[[148 153 138 127]
 [101 125 115 146]
 [103 148 108 140]
 [150 123 111 156]
 [146 107 115 152]
 [106 114 146 119]
 [146 105 106 153]
 [120 128 146 117]
 [121 147 133 124]
 [157 152 146 134]
 [149 157 118 136]
 [137 121 150 142]]
:
[[137 121 150 142]
 [149 157 118 136]
 [157 152 146 134]
 [121 147 133 124]
 [120 128 146 117]
 [146 105 106 153]
 [106 114 146 119]
 [146 107 115 152]
 [150 123 111 156]
 [103 148 108 140]
 [101 125 115 146]
 [148 153 138 127]]

[[107 137]
 [108 138]]
:
[[108 138]
 [107 137]]

[[126 118]
 [136 112]
 [123 129]
 [144 137]
 [112 146]
 [143 141]
 [129 105]]
:
[[129 105]
 [143 141]
 [112 146]
 [144 137]
 [123 129]
 [136 112]
 [126 118]]

[[105 138]
 [136 158]
 [156 149]
 [104 108]
 [134 107]
 [152 151]
 [156 146]
 [105 105]
 [156 148]
 [126 116]
 [156 155]]
:
[[156 155]
 [126 116]
 [156 148]
 [105 105]
 [156 146]
 [152 151]
 [134 107]
 [104 108]
 [156 149]
 [136 158]
 [105 138]]

[[125 125 132 116 140 154 118 147 123 134 138 137 139 145 124 124]
 [119 117 122 128 135 132 107 138 135 133 116 125 131 135 116 131]
 [125 124 129 130 124 125 129 132 130 137 135 123 128 131 131 127]
 [137 134 133 126 133 135 130 122 116 113 119 136 126 118 120 130]
 [122 115 136 127 127 134 127 113 111 113 127 129 146 124 126 106]
 [141 105 135 134 123 143 126 121 125 111 125 131 141 126 130 119]]
:
[[141 105 135 134 123 143 126 121 125 111 125 131 141 126 130 119]
 [122 115 136 127 127 134 127 113 111 113 127 129 146 124 126 106]
 [137 134 133 126 133 135 130 122 116 113 119 136 126 118 120 130]
 [125 124 129 130 124 125 129 132 130 137 135 123 128 131 131 127]
 [119 117 122 128 135 132 107 138 135 133 116 125 131 135 116 131]
 [125 125 132 116 140 154 118 147 123 134 138 137 139 145 124 124]]

[[109 136 118 132 116 148 116 148]
 [140 130 134 130 145 118 146 106]
 [142 120 139 122 125 127 124 126]
 [116 134 119 131 116 145 115 146]
 [137 112 149 114 121 113 122 134]
 [125 138 123 132 120 129 121 137]]
:
[[125 138 123 132 120 129 121 137]
 [137 112 149 114 121 113 122 134]
 [116 134 119 131 116 145 115 146]
 [142 120 139 122 125 127 124 126]
 [140 130 134 130 145 118 146 106]
 [109 136 118 132 116 148 116 148]]

[[126 113 103 129]
 [105 106 119 138]
 [133 130 113 154]
 [152 128 120 150]
 [124 141 101 133]
 [126 130 132 132]
 [121 140 119 157]
 [129 129 117 130]
 [132 134 122 147]
 [142 153 111 138]
 [123 140 107 119]
 [114 125 105 151]]
:
[[114 125 105 151]
 [123 140 107 119]
 [142 153 111 138]
 [132 134 122 147]
 [129 129 117 130]
 [121 140 119 157]
 [126 130 132 132]
 [124 141 101 133]
 [152 128 120 150]
 [133 130 113 154]
 [105 106 119 138]
 [126 113 103 129]]
---
[[127 145 132 120 142 115 127 130 124 118]
 [119 123 132 130 129 117 119 130 131 122]
 [127 128 129 118 131 106 127 128 124 126]
 [121 121 138 127 124 123 121 124 127 122]
 [128 131 129 125 129 128 128 133 122 128]
 [119 123 133 128 129 118 119 130 128 122]]
:
[[122 128 130 119 118 129 128 133 123 119]
 [128 122 133 128 128 129 125 129 131 128]
 [122 127 124 121 123 124 127 138 121 121]
 [126 124 128 127 106 131 118 129 128 127]
 [122 131 130 119 117 129 130 132 123 119]
 [118 124 130 127 115 142 120 132 145 127]]

[[106 137 104 110 105 105]
 [118 123 121 147 119 121]
 [115 139 115 122 116 115]
 [141 123 141 142 141 142]
 [109 129 110 119 108 111]
 [113 125 115 129 114 113]
 [120 125 125 121 121 121]
 [130 112 130 135 129 130]
 [122 124 125 120 122 122]
 [121 126 123 115 121 119]
 [108 142 108 115 108 107]]
:
[[107 108 115 108 142 108]
 [119 121 115 123 126 121]
 [122 122 120 125 124 122]
 [130 129 135 130 112 130]
 [121 121 121 125 125 120]
 [113 114 129 115 125 113]
 [111 108 119 110 129 109]
 [142 141 142 141 123 141]
 [115 116 122 115 139 115]
 [121 119 147 121 123 118]
 [105 105 110 104 137 106]]

[[122 150 126 130 123]
 [128 110 136 117 120]
 [136 109 126 132 139]
 [119 143 133 121 114]
 [134 106 129 127 134]
 [134 106 131 125 131]
 [137 111 124 133 141]
 [135 127 119 141 145]
 [119 143 132 121 114]]
:
[[114 121 132 143 119]
 [145 141 119 127 135]
 [141 133 124 111 137]
 [131 125 131 106 134]
 [134 127 129 106 134]
 [114 121 133 143 119]
 [139 132 126 109 136]
 [120 117 136 110 128]
 [123 130 126 150 122]]

[[121 102 104 143]
 [118 136 141 116]
 [123 114 114 139]
 [109 117 129 140]
 [113 126 133 123]
 [105 121 134 136]
 [121 139 142 112]]
:
[[112 142 139 121]
 [136 134 121 105]
 [123 133 126 113]
 [140 129 117 109]
 [139 114 114 123]
 [116 141 136 118]
 [143 104 102 121]]

[[121 118 122 124]
 [143 126 125 125]
 [110 103 136 127]
 [122 132 125 132]
 [131 127 135 132]
 [119 125 137 123]
 [124 139 129 130]
 [127 129 132 131]
 [122 119 122 129]
 [128 111 130 125]]
:
[[125 130 111 128]
 [129 122 119 122]
 [131 132 129 127]
 [130 129 139 124]
 [123 137 125 119]
 [132 135 127 131]
 [132 125 132 122]
 [127 136 103 110]
 [125 125 126 143]
 [124 122 118 121]]

[[112 130 141 143 140 130]
 [134 130 128 132 134 130]
 [122 130 128 132 134 130]
 [122 130 128 129 130 130]
 [100 123 150 149 138 130]
 [133 130 128 132 134 130]]
:
[[130 134 132 128 130 133]
 [130 138 149 150 123 100]
 [130 130 129 128 130 122]
 [130 134 132 128 130 122]
 [130 134 132 128 130 134]
 [130 140 143 141 130 112]]

[[130 123 114 129 121 144 121 134 100 138]
 [122 117 123 134 119 118 127 110 114 125]]
:
[[125 114 110 127 118 119 134 123 117 122]
 [138 100 134 121 144 121 129 114 123 130]]

[[125 147 147 127 121 129]
 [126 114 115 126 131 125]
 [124 150 151 128 121 134]
 [139 119 118 133 130 114]
 [126 150 152 130 138 120]
 [117 105 105 123 144 140]
 [127 150 152 128 139 119]
 [130 108 111 128 117 141]
 [126 103  99 127 121 135]]
:
[[135 121 127  99 103 126]
 [141 117 128 111 108 130]
 [119 139 128 152 150 127]
 [140 144 123 105 105 117]
 [120 138 130 152 150 126]
 [114 130 133 118 119 139]
 [134 121 128 151 150 124]
 [125 131 126 115 114 126]
 [129 121 127 147 147 125]]

[[147 117 108 147]
 [109 146 109 147]
 [147 109 149 108]
 [148 109 146 110]
 [145 146 109 107]
 [109 108 147 147]]
:
[[147 147 108 109]
 [107 109 146 145]
 [110 146 109 148]
 [108 149 109 147]
 [147 109 146 109]
 [147 108 117 147]]
